In the rows, 128 means zero.
Each path below is one point turned by a fixed rotation once a step. After each direction that follows a path, write how fast that rotation turns it, in degrees per step (0 if it stays still).
Each turn is a multiple of 5 degrees from 10 to 175, or 0.
Each row of a path follows its step; steps can be skipped.
path 1
step 0: [127 128 146 138 138 112 132 118 126 126 115 111 131 131 124 144 127 137
 130 134 115 143 126 121 132 120 129 132 138 125 119 117 117 130 123 131
 137 137 136]
step 1: [123 129 139 126 135 131 114 107 118 127 124 123 126 129 111 124 130 119
 115 134 128 125 139 138 126 136 125 119 111 135 145 134 123 130 131 113
 121 123 121]
step 2: [138 129 126 127 129 136 122 130 130 133 138 122 120 139 136 124 109 129
 125 130 137 129 128 123 114 120 132 130 122 117 119 132 131 101 130 117
 140 118 143]
step 3: [124 119 116 121 111 113 109 139 123 131 123 136 118 125 117 125 131 134
 129 120 117 121 109 129 133 121 117 130 125 122 132 132 118 124 132 134
 118 138 137]
step 4: [120 146 120 123 123 128 136 122 133 124 136 137 124 117 148 131 127 128
 134 138 128 108 135 126 130 140 115 144 136 127 129 123 117 135 124 112
 130 131 124]
step 5: [123 125 138 120 131 123 139 126 140 129 125 142 128 147 140 120 113 122
 136 123 130 138 125 131 128 135 139 124 130 137 141 124 136 134 142 144
 129 144 131]
step 6: [126 137 144 138 127 129 130 135 138 129 121 120 129 105 118 141 123 124
 126 130 117 120 133 117 129 128 130 102 135 132 117 122 129 124 141 133
 124 127 126]
step 7: [130 131 124 149 130 130 135 120 110 117 129 123 137 132 115 116 119 125
 128 132 118 130 137 124 134 126 129 131 124 121 137 147 134 145 129 120
 138 124 138]
step 8: [134 128 124 117 142 136 125 140 130 123 121 129 120 133 113 135 129 122
 115 131 136 127 120 131 115 132 125 146 126 128 132 130 130 119 143 136
 138 105 122]
step 9: [142 142 117 116 135 120 126 133 122 122 133 122 144 129 130 126 127 125
 139 127 118 124 114 140 142 117 118 125 120 122 120 118 122 110 117 130
 124 135 133]
Speeds:
[132 129 128 129 129 125 131 129 124 129 128 132 130 134 129 123 128 130
 128 127 127 130 127 125 128 125 130 126 124 130 129 127 120 132 126 129
 130 129 132] : 160
[125 124 129 131 131 131 127 128 125 125 131 128 125 127 125 130 126 127
 130 127 126 132 131 126 127 126 129 123 129 126 134 123 128 127 128 125
 128 122 131] : 65
[129 133 129 126 130 125 129 126 129 125 126 129 127 129 125 130 120 128
 127 131 124 126 125 129 128 129 125 128 128 126 130 129 125 125 135 125
 129 130 131] : 0
[131 127 129 126 131 128 130 128 131 134 134 128 128 131 129 128 124 130
 124 126 130 127 123 128 125 131 126 126 126 126 130 125 133 131 128 130
 130 125 127] : 115
[126 123 128 129 127 127 127 128 129 128 127 125 134 129 128 132 126 134
 130 126 126 124 128 124 129 126 124 126 128 123 125 130 125 131 128 130
 124 128 128] : 110
path 2
step 0: [127 142 132 128 141 131 133 126 130 116 134 134 144 135 132 132 126 129
 117 125 134 120 120 134 125 135 136 138 135 139 139 128 129 137 123 139
 133 132 115]
step 1: [138 142 135 140 132 121 127 116 127 127 119 137 130 117 135 122 119 125
 122 135 124 136 124 128 132 122 124 132 145 140 132 127 115 126 124 122
 123 127 123]
step 2: [129 132 126 130 131 119 141 135 126 124 129 138 123 123 136 133 137 122
 127 137 123 129 124 120 124 126 117 126 125 141 144 146 125 132 125 141
 127 137 117]
step 3: [134 131 140 136 136 118 128 128 131 129 124 122 120 120 129 128 112 140
 132 127 133 120 135 124 130 118 131 129 128 137 148 122 132 124 132 143
 123 130 116]
step 4: [123 128 135 130 146 129 128 128 122 119 122 133 129 119 123 130 126 127
 133 147 130 124 128 133 135 134 118 145 128 141 128 130 140 131 122 131
 114 137 128]
step 5: [128 141 137 135 122 126 133 125 108 144 130 137 131 115 127 141 126 130
 127 134 130 119 127 134 124 116 116 134 127 133 136 122 128 130 133 132
 125 127 131]
step 6: [129 137 123 122 127 124 117 129 116 129 117 126 127 120 134 130 137 147
 127 135 138 122 118 123 128 135 120 132 126 138 138 135 142 127 123 127
 135 126 116]
step 7: [130 135 137 122 138 126 142 122 124 135 132 128 131 113 138 125 127 126
 122 117 135 115 121 122 138 125 138 148 130 135 133 127 138 125 127 122
 132 130 126]
step 8: [129 134 134 136 128 118 136 130 123 125 119 129 130 114 135 129 137 141
 123 135 120 115 123 142 140 133 128 128 142 131 121 131 121 141 118 129
 133 135 125]
step 9: [126 137 137 131 128 137 128 126 120 128 120 142 120 127 123 129 129 130
 112 124 128 118 113 124 135 125 139 125 123 137 145 139 118 138 130 132
 128 128 125]
Speeds:
[128 128 129 126 129 130 119 126 130 125 128 128 128 129 131 126 123 128
 125 128 131 128 131 127 130 127 131 132 128 127 130 132 131 129 129 123
 123 127 127] : 120
path 3
step 0: [138 125 128 130 120 125 126 135 139 122 150 133 130 120 134 123 121 129
 140 133 127 137 123 134 119 128 113 133 126 137 142 142 134 132 129 128
 114 114 125]
step 1: [133 121 125 128 124 132 130 127 108 126 133 129 127 123 131 132 142 131
 131 137 118 127 110 119 127 129 128 126 117 139 129 129 113 116 145 116
 136 134 140]
step 2: [127 133 123 128 115 135 132 124 118 121 123 127 122 122 134 120 115 138
 117 108 130 121 143 121 111 126 131 130 125 122 143 124 123 131 138 131
 137 121 124]
step 3: [134 123 135 125 123 126 115 137 130 117 144 118 137 120 127 140 127 127
 120 137 125 133 136 136 117 136 122 139 129 125 126 144 131 129 132 140
 131 143 118]
step 4: [123 132 125 112 131 125 141 108 109 125 132 132 132 137 126 140 125 128
 124 129 122 139 117 135 128 133 120 130 116 132 123 128 131 117 136 136
 127 118 136]
step 5: [136 119 126 116 132 115 133 140 118 124 120 135 129 116 137 122 122 137
 128 131 143 129 131 131 133 124 136 134 127 121 150 132 118 135 133 132
 129 112 125]
step 6: [132 137 107 128 122 129 126 137 128 136 134 125 130 117 139 123 129 144
 134 134 121 142 128 135 120 130 130 135 132 137 116 134 122 125 138 134
 128 149 124]
step 7: [124 128 128 116 118 133 121 117 119 125 139 131 119 128 123 123 121 141
 125 117 134 128 122 125 118 131 115 116 126 129 123 149 128 129 127 125
 123 117 148]
step 8: [145 121 125 121 140 129 126 136 122 129 135 139 119 122 116 144 130 128
 127 131 136 115 134 122 120 129 135 132 115 128 147 129 122 127 133 138
 133 137 132]
step 9: [131 139 115 120 118 130 133 132 120 127 134 134 134 141 140 139 119 137
 135 133 127 132 142 130 116 130 118 130 129 133 120 119 131 124 134 120
 141 125 108]
Speeds:
[124 129 125 134 127 128 126 130 127 130 131 130 132 124 132 133 125 126
 133 128 128 124 131 132 128 127 129 128 131 126 129 129 130 128 129 131
 126 129 126] : 120
[129 130 127 132 128 127 131 127 133 131 127 127 125 125 130 125 128 130
 128 129 129 125 123 128 125 121 129 128 128 128 127 135 126 125 132 125
 128 127 129] : 65
[128 124 133 129 128 128 122 127 127 127 131 128 124 131 132 130 124 132
 127 132 129 127 126 126 130 131 132 130 132 127 128 131 126 130 125 125
 128 124 125] : 155
[131 131 129 123 131 127 131 129 127 127 131 131 127 128 130 133 129 123
 131 129 125 127 124 129 129 126 131 125 124 130 133 128 127 126 124 125
 128 124 127] : 95
[129 124 126 128 124 133 129 129 127 128 128 125 129 129 127 127 123 126
 129 122 133 128 125 129 128 124 128 129 125 124 127 128 124 128 122 130
 127 124 127] : 140
[132 122 133 128 126 124 131 131 129 129 129 131 128 121 128 127 130 129
 124 125 129 124 129 129 132 128 124 127 129 131 130 130 131 128 125 129
 127 130 125] : 145
path 4
step 0: [131 124 139 126 114 136 126 121 132 133 122 118 136 145 136 137 118 125
 134 117 136 130 123 125 123 140 131 133 125 120 130 121 122 107 129 134
 124 138 124]
step 1: [145 128 117 128 126 123 114 134 133 129 127 122 116 134 147 125 116 134
 135 123 128 117 114 121 125 131 113 132 135 128 121 125 127 117 127 124
 131 133 128]
step 2: [134 127  99 126 125 136 126 130 133 132 123 119 120 126 131 124 136 118
 143 132 133 118 124 131 127 132 139 131 126 126 118 109 126 133 135 125
 135 126 129]
step 3: [115 121 123 124 124 122 120 124 132 121 130 123 122 111 129 111 115 119
 125 131 133 142 121 130 127 130 138 124 130 120 121 116 136 134 144 125
 130 127 118]
step 4: [112 119 137 121 126 127 127 120 138 134 137 118 119 130 129 129 121 117
 138 133 130 141 136 127 120 118 121 143 126 134 127 136 129 132 137 120
 143 123 124]
step 5: [125 135 137 118 133 125 138 129 126 142 133 132 134 125 142 128 120 133
 126 128 143 126 135 109 122 125 136 136 122 145 122 124 131 128 129 119
 138 139 126]
step 6: [125 134 126 105 132 120 120 127 126 134 126 137 131 137 136 132 130 127
 129 115 144 130 132 125 122 139 130 119 128 141 118 127 114 125 126 130
 124 112 127]
step 7: [129 113 124 127 137 124 124 140 131 118 124 128 119 138 129 130 119 122
 122 113 131 111 132 115 117 133 136 117 123 124 130 132 117 137 134 138
 133 124 121]
step 8: [131 116 123 129 133 132 146 135 123 127 126 135 115 134 118 121 123 119
 147 123 127 128 127 129 113 135 133 124 129 122 129 130 132 114 127 128
 127 132 108]
step 9: [134 117 129 126 110 126 120 139 125 132 132 129 120 124 118 126 135 128
 125 132 124 128 124 128 120 145 125 133 135 141 126 132 133 123 141 116
 128 142 112]
Speeds:
[127 122 127 126 129 126 129 130 125 127 128 127 131 132 131 128 131 131
 130 127 125 123 124 129 128 129 128 127 127 126 126 127 136 126 131 129
 129 122 128] : 60
path 5
step 0: [133 136 142 117 130 137 115 130 127 130 113 138 124 137 139 127 138 130
 131 124 128 135 127 144 127 128 130 113 113 131 126 124 130 130 135 119
 144 126 135]
step 1: [117 135 126 122 111 129 121 135 128 137 131 134 120 129 144 141 121 133
 137 128 143 110 128 133 131 128 137 136 118 132 132 135 129 125 132 126
 116 117 135]
step 2: [127 121 124 141 127 129 141 126 120 141 134 122 131 142 120 137 132 122
 130 130 149 127 130 123 130 119 134 141 131 130 132 120 137 112 138 121
 136 124 117]
step 3: [143 138 129 113 142 142 125 129 121 127 132 131 122 139 122 132 126 125
 120 128 129 137 124 132 128 122 127 115 119 127 113 125 130 116 137 118
 147 125 134]
step 4: [118 131 130 111 129 133 125 127 135 135 118 135 123 128 138 138 130 133
 133 124 131 114 119 139 139 128 118 137 113 137 118 130 119 133 130 116
 121 122 139]
step 5: [120 131 135 147 115 123 132 133 124 145 112 123 126 135 135 134 137 129
 134 120 143 123 124 133 126 118 138 136 123 131 139 130 130 123 132 124
 139 125 118]
step 6: [140 132 126 118 123 133 122 132 117 126 142 126 116 141 129 140 125 122
 127 142 136 128 126 132 121 122 142 126 130 126 124 128 144 113 134 131
 146 126 128]
step 7: [121 127 123 112 136 137 128 122 129 132 136 136 133 131 124 145 130 121
 129 131 128 121 124 124 131 128 115 134 112 131 120 111 126 119 131 114
 125 116 140]
step 8: [125 137 136 143 130 132 132 136 131 137 110 129 124 131 123 127 127 128
 129 110 137 121 115 127 131 122 125 133 112 128 120 135 114 121 129 111
 134 123 120]
step 9: [132 134 134 123 116 128 122 127 126 127 123 125 113 142 134 132 137 136
 129 136 137 117 124 148 127 127 134 135 134 129 118 137 138 127 135 129
 149 137 125]
Speeds:
[133 125 130 129 128 128 129 131 126 122 127 130 132 131 128 132 129 132
 125 129 122 127 130 130 128 128 130 127 129 132 127 130 130 125 130 128
 131 131 128] : 115
[124 125 129 129 128 126 125 130 125 127 129 125 124 124 132 129 127 131
 125 132 131 128 133 127 129 130 127 129 129 129 134 128 131 125 126 128
 132 124 126] : 85
[128 126 128 129 134 131 126 127 131 133 127 126 128 125 130 133 125 127
 130 131 125 130 126 128 127 136 131 124 127 130 125 127 130 127 128 126
 128 130 125] : 100
path 6
step 0: [135 134 137 138 130 134 138 132 130 123 118 137 128 110 136 127 124 131
 115 117 125 134 121 126 143 137 118 125 120 126 136 127 133 109 120 126
 123 123 128]
step 1: [130 121 116 140 134 128 127 126 127 130 140 114 131 131 136 118 136 122
 137 126 135 128 122 131 130 124 132 125 145 142 117 139 122 132 128 122
 147 131 126]
step 2: [117 116 136 121 128 133 128 129 128 134 124 126 130 127 119 130 141 135
 133 116 125 115 145 126 123 132 124 121 130 131 138 118 130 135 131 129
 103 121 129]
step 3: [136 144 124 130 129 124 130 137 126 130 126 136 131 123 119 127 116 120
 131 115 133 143 109 129 133 129 118 119 120 129 124 127 133 115 129 132
 134 115 141]
step 4: [127 118 128 131 129 132 134 133 137 120 124 118 121 135 148 115 146 130
 135 136 129 117 133 127 127 132 129 126 127 128 112 132 127 126 122 113
 139 132 133]
step 5: [122 119 135 134 130 136 124 123 121 137 145 132 126 119 130 136 124 136
 119 119 126 131 131 120 137 125 119 119 140 141 132 121 136 133 125 135
 106 126 125]
step 6: [133 140 119 132 136 131 135 141 118 129 116 125 135 126 123 126 132 124
 141 113 130 125 116 142 123 132 125 130 126 135 146 133 129 120 134 125
 142 123 130]
step 7: [129 122 133 124 120 116 134 129 137 124 125 110 129 131 132 118 134 116
 130 123 129 125 142 120 126 127 130 112 136 121 107 122 125 134 127 124
 122 124 140]
step 8: [120 120 126 128 134 134 120 133 133 132 137 140 116 125 128 133 121 148
 129 127 124 136 127 124 128 138 117 126 116 145 128 124 147 127 128 128
 126 118 133]
step 9: [138 142 132 131 122 137 134 134 111 126 124 126 125 133 141 122 138 122
 129 122 133 116 108 133 130 117 118 124 135 128 134 132 126 118 129 121
 131 138 130]
Speeds:
[132 129 125 122 132 128 128 130 130 128 124 130 130 125 131 128 127 130
 126 127 131 129 124 127 130 127 123 128 131 127 129 133 125 131 133 125
 132 129 130] : 130
[123 127 132 123 127 127 129 127 127 127 127 132 123 132 126 131 128 128
 129 128 130 130 128 127 126 128 125 125 125 124 122 132 129 125 130 126
 130 125 129] : 80
[125 129 129 126 131 124 129 127 129 123 125 126 129 125 133 126 125 125
 133 129 125 128 123 128 129 127 130 126 129 128 126 124 124 123 128 128
 130 127 124] : 120
path 7
step 0: [126 136 129 134 126 134 129 135 124 132 123 134 132 133 132 107 127 130
 119 133 127 128 128 116 123 142 141 145 117 138 129 127 125 125 116 110
 137 136 122]
step 1: [130 122 122 140 139 135 134 126 137 121 135 135 122 128 132 142 140 133
 131 121 123 124 140 113 114 135 120 126 117 132 147 114 127 127 130 118
 128 124 130]
step 2: [130 132 131 137 128 137 122 146 129 127 126 143 136 131 131 113 123 131
 119 132 121 122 139 133 119 116 131 139 128 133 121 116 132 121 123 123
 149 117 125]
step 3: [126 120 140 134 144 129 132 125 120 119 125 135 132 123 135 121 138 132
 127 125 128 127 125 115 111 130 123 136 112 143 131 120 133 127 122 119
 110 136 126]
step 4: [132 133 128 146 121 135 115 146 141 121 130 145 130 132 113 129 128 123
 126 128 130 124 130 121 122 137 114 133 125 130 135 127 132 125 120 115
 143 129 126]
step 5: [130 131 119 136 136 126 139 139 123 133 113 144 121 134 140 123 136 144
 124 125 127 131 137 118 111 129 134 140 121 137 126 119 120 131 120 132
 125 128 119]
step 6: [118 123 137 136 136 141 124 133 131 124 140 131 131 134 130 122 131 129
 136 126 124 112 130 115 126 130 129 126 118 135 134 121 126 112 121 106
 143 137 126]
step 7: [141 133 126 139 130 126 129 132 128 123 131 131 124 132 125 129 128 129
 112 131 123 128 134 124 102 134 123 143 121 140 134 111 135 126 130 127
 128 109 121]
step 8: [128 132 146 133 138 133 124 137 123 116 127 157 139 122 129 122 138 134
 133 118 125 126 134 123 125 121 127 133 119 128 126 121 119 125 119 124
 137 136 135]
step 9: [134 116 121 139 135 134 133 145 126 123 121 127 123 132 118 117 123 133
 125 133 138 121 132 123 120 134 122 135 111 147 136 131 142 121 122 118
 125 128 120]
Speeds:
[127 122 127 126 127 126 127 127 126 125 127 132 127 130 128 132 124 126
 130 127 131 133 127 127 127 126 127 123 127 124 129 124 130 123 127 125
 134 132 130] : 155
[125 126 129 127 128 128 130 127 127 131 127 124 132 134 129 122 130 128
 129 129 130 124 124 132 126 127 129 124 124 131 124 128 131 126 127 124
 126 129 129] : 115
[129 133 128 128 128 125 128 131 129 128 126 134 126 130 131 129 128 129
 129 125 127 131 126 133 129 119 133 126 129 132 127 128 127 129 126 128
 128 126 129] : 125
[123 127 130 129 126 126 127 125 128 128 128 124 124 127 127 128 127 126
 126 124 126 131 130 133 133 130 131 123 126 124 125 130 131 131 127 133
 127 127 126] : 0
